In the rows, zero is written as 128.
A state moves one step at a time under one of 8 hidden systems, and each row is a state written as 20 numbers. Each run below is a few steps of one system.
sarag, path 1, 9 rows:
[[104  49  79 157 118 151 142 139 108  91  87 170 157 104 143  48 152  81
  138 181]
 [134 139 167 126 112 133 201 145  93 126 199 112  73 125 129 114 141  88
  116 216]
 [130 190 138 114  98 182 107 130 160 144 147  74  94 164  47 145 128 164
  101 126]
 [114 140 142 123 181 132 119 144 161 167  39 144 143 156 114 161 135 189
  173 109]
 [148  93  84  82 148  88 139 104 116  69 117 179 114 132 148 118 147 118
  195 101]
 [145  87  69 185 112  93 138 139 128 118 153 122  97 136 108  75 131  71
  100 148]
 [119 162 169 148 127 138 133 200  87 178 165 135  86 153 127 126 102 127
   78 123]
 [132 167 124  93  99 172 124 140 149 128 136 165 176 160 119 172  81 180
  124 102]
 [106  95  88 152  93  82 153 111 134 115  82 134 177 107 149 170 143 174
  160 135]]
bilo, path 2, 9 rows:
[[ 98 130 145 157 118 167  96 144 119 154 114 108 151 108 127 107 124 125
   83 125]
 [ 86 157 115 141  93 160 137 125 115 139 114  98 129 143 109 168 133 167
  140 133]
 [141 128 170 111 128 119 115 136 124 140  91 129 103 151 114 170 146 161
  175 144]
 [148 107 138 113 155 107 110 123 174 124  82 121 127 109  93  98 164 145
  130 132]
 [102 141  74 136 186 118 147 103 147 126 112 107 118 123 121  99 145 119
  140  96]
 [104 142 115  93 176 161 166 126 102 112 132 167 120 141 157 113 124 109
  167 122]
 [159 113 123  82 107 134 166 110 137  79 163 164 141 120 136 116 126 112
  141 164]
 [175 124 123 132 122  73 139 112 140 118 192 122 118 117 143 128 106  88
  101 121]
 [133 137 140 155 131 140  99 159 110 154 166 144 139 130 151 107  81  89
   69  97]]
Boko, path 3 (9 x 20):
[[166  75 116 156  76  65  86 106 131 106 112  88  83 124  96 135 172 117
  145 144]
 [152  93 119 178 146 105  86 128 104 140 147 114  79 143 137  88 120  40
  120 122]
 [ 83 134  68 176 105 140 159 153  66 132 160 124  85 164 132 118 119 101
  129 127]
 [100  93 119 144  55 164 129 156  87 112  94 137 116 141 104 124 159 147
  149 184]
 [143 106 184 134 112 112 102 107 115 134 107  76  80 116 118 148 171 114
  161 173]
 [139 141 126 140 133 114  66 118 108 133 153  86  64 139 110 116 134  92
  113  74]
 [ 79 129  91 163 151 148 133 181  92 148 119 137  97 138 117  72 135 117
   97 105]
 [ 92 114  94 124 120 129 179 144 111 109  92 135 102 136 102 118 178 164
  171 167]
 [172  97 144  98 101 110 115 101 154  90 125 109  99 111  89 112 172 119
  144 170]]
tomav, path 4, 9 rows:
[[140  66 108 127  24 126  49 105 123  75  91 122 155  99 104 128 159 148
  127 124]
 [128  81 129 208  66 136  90 112  77 134 151  85 105 134 145 123 121  38
  119 175]
 [ 68 176 150 112 119 202 128 134  33 126 181  97  57 135 142 119 138  94
  129 119]
 [ 74 153 145  92 192 208 137 110 126 127  65  96  90 131  93  96 187 135
  187 156]
 [143 130 103 113 191  61 154  54 171 108 103  70  79 120 105 144 184 124
  202 127]
 [166 153  48 150 198  72 125 105 184 135 163 110  88 167  95 101  98  86
  115  52]
 [123 166 107 158 220 104 191 198 144 192 135 187 136 177 152 123  64 133
  105  91]
 [140 133 145  57 157  97 186 188 151 120 106 236 184 109 156 130 114 216
  122 106]
 [187  66 110 120  56  87 135 134 204  91 104 184 228  99 112 129 119 178
   98 171]]
zal, path 5 (9 x 20):
[[108 125 138 157 108 161  82 144 126 145 127  99 142 102 111  88 129 116
   62 118]
 [ 84 149 158 113 136 156 125 112  84 130 112  90  88 118 133 145 166 135
  166 133]
 [117 134  68  98 130 140 112 122 135  90 124 134 105 133  89  88 150 139
  129  79]
 [112 111 143 134 139  87 152 159 128 133 107 117 117  76 119  90 176 158
   93 143]
 [129 108 131  93 147 114 161 149  90 101 119 177  92 139 149 122 147 126
  180 143]
 [139 130  76 134 140 118 181 162 167 128 134 173 149 152 107 104 106 145
  110 138]
 [151 116 170 155 104  77 151 174 119 163 134 149 133 134 147 169 108 152
  111 158]
 [163 109 128 142  99 160 118 124 127 128 128 156 135 191 128 159  88  93
  171 169]
 [129 151  97 191 121 135 121 116 158 167 151  88 147 159 117 151  79 101
   97 120]]
Genad, path 6, 9 rows:
[[ 83 141 123 130 117 131 189 158  88 132 136 150 140 118 158 141 128 160
  127 144]
 [157 110 132 117  84 139 153 154 138 115 129 158 122 157  99 132 127 142
  138 186]
 [137 104 111 182  94 149  90 121 130 143 115 114 141 161 119 138 104  91
  132 147]
 [ 88 125 103 134 135 170  91 143  92 124 107 137 117 133 130  90 134 115
  124  92]
 [ 97 133 171 105 154 162 143 136 112 136  91 131 132 107 138 122 156 147
  148 155]
 [123 138 157 131  79 117 139 132 111 131 136  93 105 125 112 169 149 162
  131 159]
 [152 122 115 153 122 112 114 133 137 134 141  98  73 155  84 108 138 102
  118 138]
 [110 138 104 152 188 123 126 123 124 153 109 120 107 155 137 126 118 103
  157  96]
 [ 92 135  95 106 146 112 168 128 122 112 102 144 134 116 136 134 152 174
  156 108]]
sarag, path 7 (9 x 20):
[[ 95 158 120 140 121 150 168 116  96 129 179 105 123 121 151 133 115 101
  112 139]
 [105 139 146 118  95 177 111 143 133 130 110 112 147 110 100 118 144 164
   99 140]
 [140 127 170 109 146 134 143 110 147 134  96 128 142 131 137 162 134 141
  173 168]
 [126 132  97 108 139 116 125  79 134  99 130  96  96 122 113 125 157 113
  161 111]
 [127 111 126 154 166 134 106 150 137 146  98 121 103 133 104  77 144 101
  115 131]
 [143 153 148  95 174 131 157 154 130 135 154 162 109 146 134 115 109 122
  125 119]
 [148 138  88 117 113 103 143 135 168 115 144 139 139 133  97 123 120 161
  103 106]
 [144 101 141 159 112  69 115 161 120 150 110 141 123 128 135 147 126 148
  119 119]
 [142 127 128 129 102 128  98 124  94 123 158 147 126 151 159 158  90 101
  137  98]]
Boko, path 8 (9 x 20):
[[133  96  92 140 141 140 113 115 152 107 129 149 180  94 144  66 112  83
   91 117]
 [116 129 129 118 145 109 195 135  89 121 157 168 132 127 185 149 112 115
  154 144]
 [155 142 130 104  71 173 123 125 143 113 147 142 141 170  99 162 102 143
  138 155]
 [130 120 181 163 107 118 107 132 136 162 120  97 163  95 141 148 123 134
   87 151]
 [118 133 126 138 151 111  88 115 109 144 101 127 123 148 155 170 113 128
  164  71]
 [ 94 150 104 125 147 204 115 108 135 125 119 113 146 134 118  97 121 104
  128 120]
 [ 87 137 147  97 123 129 157 136  93 111 128 127 129  76 151 120 163 163
  120 127]
 [159 136 164  75 152 132 111 143 138 120 110 153  98 149 104 131 140 152
  155 120]
 [143 157 125 130 158 118 143 123 180 145 147  94 122 120  90 106 130 129
   87 126]]
Bal, path 9 (9 x 20):
[[ 87 145  78 116  89 104 144  95  63  91 170 126 127 115 177 177 122 141
  153  67]
 [117 114  91 152 148 189  90 164 147 141  97 173 173 146 116  61  91 106
   87 102]
 [122  94 139 126 127  96 197 171  92 124 102 174 100 139 142 132 158 147
  176 194]
 [156 122  84 127  31 118 118 112 139  85 183 112 126 130  91 136 123 135
   95 129]
 [110 135 134 200 160 137 111 159  95 185 140 102  89 153 137 105 104  69
  100 122]
 [101 121 170 102  87 158 105 141  62 121 103 164 145 128 174 178 125 160
  166 124]
 [121 102  99 151  93 174 110 115 177 120  77 103 167 125  74 102 149 142
  121 173]
 [116 123 143 135 144  72 142 144  99 133 127  88  49  98 111 103 189 134
  122 130]
 [127 157 122  76 118 175  84  86  98  91 168 120 101 141 134 133 118  98
  151  76]]
zal, path 10 (9 x 20):
[[155 168 140 103 145 178 151 147 174 139 155 129 110 162  72 102 114 128
  103 159]
 [146 142 159 148 163  80 104 150 147 177  98 113  98 150 113 163 126 157
  133 102]
 [131  75 106 151 107 132  79 119 121 117  67 151 154 141 137 134 128 117
  169 127]
 [ 96 124  75 167 105 126 168  98 121 117 152 100 150 111 145 127 124 104
  120 147]
 [127 147 161 111 111 142 119 148  85 126 184 133 106 113 147 119 112 110
   90 111]
 [123 154 160 101 151 189 120 136 144 140 107 124 118 148  96 119 134 141
  138 144]
 [128 139 102 130 139  92 118 118 148 133 105 105 109 138 100 150 146 164
  145  89]
 [136  76 120 144 106 100 101 133 118 109 105 140 134  99 135  99 151 118
  121 132]
 [105 125 117 131 149 140 180 122 107 119 140 133 124 118 152 111 136  98
  145 162]]
gid, path 11, 9 rows:
[[155 124 125 100 150 145 120 105 163 103 142 132 138 110 117  83 128  96
  112 127]
 [144 143 175 103 146 115 139 143 123 138 160 147 131 110 156 133 109 125
  105 122]
 [161 143 127  95 122 126 102 107 154 111 143 130 128 140 113 146 113 135
  133  97]
 [137 141 160 119 147 147 129 123 167 143 122 117 156 112 122 125 122 136
  109 143]
 [135 129 142 131 131 108  95 114 126 132 137 116 137 104 148 137 118 120
  108  92]
 [134 127 139  94 137 161 110 107 135 107 126 135 135 118 128 109 132 112
  138 125]
 [113 154 153 104 134 136 140 137 120 131 145 128 132 107 139 130 129 147
  108 116]
 [141 129 127 107 133 112 104 128 142 120 120 127 115 125 110 122 140 146
  126  96]
 [127 135 138 116 170 128 142 117 151 132 113 126 135 116 132 119 134 126
  137 132]]
Genad, path 12 (9 x 20):
[[ 40 144 112 144 144 133 152 122  76 137  92  90 110  99 147 135 173 157
  152 113]
 [124 120 143 108 123  91 195 162 103 114 129 134  71 118 108 116 181 159
  144 182]
 [156 120 110 171 115  99 163 111 137 140 145 103  94 179 114 168 116  96
  170 179]
 [104 121  27 175 127 123 137 132 123 126 126 136 120 166 111 108 112 110
  134  94]
 [100  92 102 128 170 136 157 155 113 123  78 193 155 126 161  91 132 123
  159 135]
 [109 107 135 114  67 151 158 117  96 101 120 154 168 120 163 173 129 150
  168 177]
 [133 103 116 154  46 163 126 139 119 110 155 118 132 128 101 102 128 107
   90 185]
 [121 127 154 165 140 189  85 164 100 167 126 134 109 167 128 102  96  75
  112 136]
 [ 78 166 140 107 143 201  99 137 112 144  79 120 126 150 110 141 138 167
  154 101]]
Bal, path 13, 9 rows:
[[103 132 156 142 173 141 121 159 122 164  96 127 127 114 135 101 135 130
  107 122]
 [140 126 150  75 115 137 131 118 125  99 115 145 118 130 122 146 150 155
  169 143]
 [127 137  80 144 131 123 137  95 170 121 135  88 132 129  97 119 133 122
  121 123]
 [123 137 138 125 170  96 123 150 103 143 137 140 100 119 150 112 127 120
  115  83]
 [139 125 125  95 127 164 128 114 128 104 129 169 155 147 146 139 103 116
  163 132]
 [115 123  92 161 124 113 172 135 161 137 117 127 163 121 119 123 125 145
  110 152]
 [161 117 156 118 117  89 120 168 115 131 151 148  93 126 122 116 131 134
  100 123]
 [144 133 135 134 107 156 120 101 117 125 155 117 126 159 139 158  97  85
  153 150]
 [ 90 135 128 169 118 134 125 136 124 159 108 108 168 110 145 145 117 151
  101 120]]
gid, path 14:
[[132 139  76  97 156 147 122 101 170 103 110 150 155 145 113 117 116 136
  153  86]
 [126 127 126 130 143 109 177 146 161 132 139 143 169  87 136  97 124 141
   79 146]
 [180 101 130 125 123  62 112 118 132 112 158 134 105 119 139 127 126 100
  124 110]
 [162 144 153 103 152 167 140 105 153 126 151 132 127 158 126 132 103  88
  153 164]
 [131 163 148 138 109 145 118 147 132 158 156 131 155 140 134 161  79 144
   87 107]
 [151 100 141 120  86 131  70 111 154 114  95 129 163 116 115 143 131 148
  129 123]
 [106 134 165 124 132 144 131  87 126 127 126  80 138  80 146 133 152 114
  128 156]
 [109 145 142 122 134 148  84 137  86 130 146 109  89 118 130 102 134 107
  106  84]
 [114 133 142  76 149 158 118 146 113 115  90 169 125 133 129 123 143 162
  158 103]]
tomav, path 15:
[[ 64 152  93 173 163 181 134  71 134 143 106  35 113 121 107 106 160  90
  144 147]
 [121 163 162 117 223  81 135 116 119 154 134  73  37 117 125 118 168 109
  144  94]
 [152 175  99  82 243 148 147  89 191 128 135 142 124 166 118 110  99  99
  165  84]
 [111 160  74 152 201  63 197 136 196 167 103 133 167 128 127 145 113 185
  117  89]
 [196 106 146 109 167  35 126 184 174 141 129 207 154 113 141 110 101 158
   80  81]
 [172 113 121 127  83 133 155 150 169 124 161 210 237 140 160 149  45 135
   89 148]
 [107 109 151 152  11 127 118 189 104 137 127 152 197  90 140 157 113 208
   51 140]
 [157  63 221 121  23 167  42 151  79 110 113 148 147 100 147 133 136 114
  112 185]
 [ 90 116 140 137  17 215  87  59  64  88 155  68 141 114 146 166 137  83
  157 181]]
bilo, path 16 (9 x 20):
[[123 117 165 130 151  70 104  89 116 137  76  68  75 110 128 175 190 147
  194 124]
 [122 140 170  88 225 159 114 134 160 140  81 112  94 103  92  55 179 126
  127 127]
 [ 98 170  34  95 185 165 195  90 187  99 125 127 143 146  89  96 135 142
  155 116]
 [151 132 100  73 176  98 183 103 108  89 156 195 111 165 179 157 104 102
  212 107]
 [199  74 156  73 128 111 123 118 136  70 174 194 151  90 165  69 116  62
  113 151]
 [141 135  84 166 100 103 143  91 146 111 228  91 156  86 148  98  90  63
   41 113]
 [104 177 148 164 101 166 113 167  58 173 205 136 126 162 179 167  47  96
   79  84]
 [139 114 183 136   8 198  76 172 109 143 119 161 190 152 124 178  84 164
  100 168]
 [141 105 154 183  29  65  70 110 147 151  91  53 141 111  99 216 150 192
  117 136]]

Which system made each run below?
path 17 (2 x 20):
[[117 175  70 121 206 125 128  66 193 134 127 104 168 128 132 134  98 124
  132  46]
 [121 118 123 100 158  56 164 158 143 119 118 182 178  63 168 115 136 189
   90  79]]

Genad
path 18 (2 x 20):
[[ 68 120 102 135 111 140 204  95 111 104 111 123 179  90 169 147 150 146
  161 178]
 [123  95 157 112  67 148 112 105  97  88 124  85  91  92 104 110 195 117
  141 191]]

sarag
path 19:
[[ 99 129 127 119 101 116 102 136  35 105 169 130  76 114 168 127 137 106
  128  75]
 [106 144 148 125 134 201 124 188  95 151 110 150  81 183  95 102 129 128
  136 151]]

Boko
path 20, 2 rows:
[[118 153 113  87 145  86 160 132 123 106 166 134 114  87 137 111 145 157
   98  82]
 [162 122 124 100 154 127 145 176 155 124 117 196 128 158 106  97 115 146
  125 133]]

Boko
path 21:
[[147 139 189  81 120 123 148 126 123 117 150 137 131 102 148 149 136 145
  130 153]
 [159 147 134 136  93 126 123 109 159 133 168  92 125 137  99 151 110 123
  102 140]]

Genad
path 22, 2 rows:
[[119 152 152 170 158  77 148 162 137 187 150 129 171  97 172 147  85 145
   61  93]
 [139 112 192  90  76 183  89 124  97 115 105 164 160 143 158 185 110 142
  174 155]]

zal
path 23:
[[175 146 191  99 124 121 148 132 129 137 168 129  94 150 127 167 117 119
  144 171]
 [111 159  91 109 100 175 100 111 142 116 114 125 144 161  99 158 113 165
  144  87]]

tomav
path 24, 2 rows:
[[133 114 141 104 190 124 202 141 137 125 101 172 124 136 143 110 145 123
  180 188]
 [176 148 106  90  81 109 149  81 174  86 184 102 120 132  88 153 129 138
  127 143]]

Boko
path 25, 2 rows:
[[152  76 142 214  66 110  51 136 110 162 107 118 153 151 149 168  88  90
  118 136]
 [ 76 125 117 202 127 164  93  97  72 163 106  85 130 155 175 168 101  70
  169 124]]

Boko
path 26:
[[163 144 117 113 168 118 177 127 214 144  86 140 140 176  75 154 127 173
  171 168]
 [183  85 108 176 114  18 112 133 150 143 125 147 140 139 148 168  99 127
  125 100]]

zal
path 27, 2 rows:
[[131 124 130  76 129  85 104 106 110  89 134 138 121  85 150 129 152 150
  134  66]
 [135 155 131  74 180 148 155 109 162 108 139 119 105 113  99  84 155 125
  132 134]]

gid
path 28, 2 rows:
[[123 101 131 113 133 102 106 130 145 126  55 156 172 108 141 150 144 186
  155 104]
 [152 138 140  98 193 147 123  69 175 119 122 114 143 124 135 122 121  86
  161 132]]

Boko
path 29:
[[ 99 126 110 175  74 180  72 129 142 152  63  75 127 162  59 146 147 163
  134 144]
 [ 89 142 154 144 166 100 144 130 137 172  44  96 123 130 123 189 167 200
  185 132]]

bilo
path 30:
[[162  94 109 151  91 120 119 171 149 129 123 178 154 153 111 109  97 128
   97 143]
 [112  96  93 188  90  80 125 135 107 137 119 123 147 114 152 145 122 130
  113 118]]

bilo
path 31, 2 rows:
[[ 83 152 117 177 131 160 147 155 144 177  98 113 169 137 118 140 109 159
   99 138]
 [127 126 141 127  52 115  96 124  79 118 136 114 105 138 131 188 134 155
  150 116]]

zal
path 32, 2 rows:
[[ 77 135 140 147 152 220  73 172 101 164  58 131 112 168  98  96 136 131
  138 118]
 [109 105 149 104 165  96 167  85  95 105  90 125 112 100 177 157 174 123
  219 157]]

tomav
path 33:
[[131 127 165  85 127 176 113 117 163 115  94 129 157 105 104 112 151 153
  129 155]
 [149 128 140 112 171  95 161  87 167 123 116 103 116 117 123 142 153 121
  169 158]]

sarag
path 34, 2 rows:
[[117 101  93 141 154 125 173  90 138 117  83 133 142 150 143 149 139 109
  212 176]
 [ 93 148  75 185 111 140 174 146 108 146 181 109 124 140 128 108 101  97
   81 139]]

gid
path 35, 2 rows:
[[119 124  70 147 131 131 148 118 168 119 125 124 158 124 108 100 122 124
  110 127]
 [142 128 157 149 133  84 144 169 125 159 142 130 108 126 131 132 123 136
   98 137]]

tomav
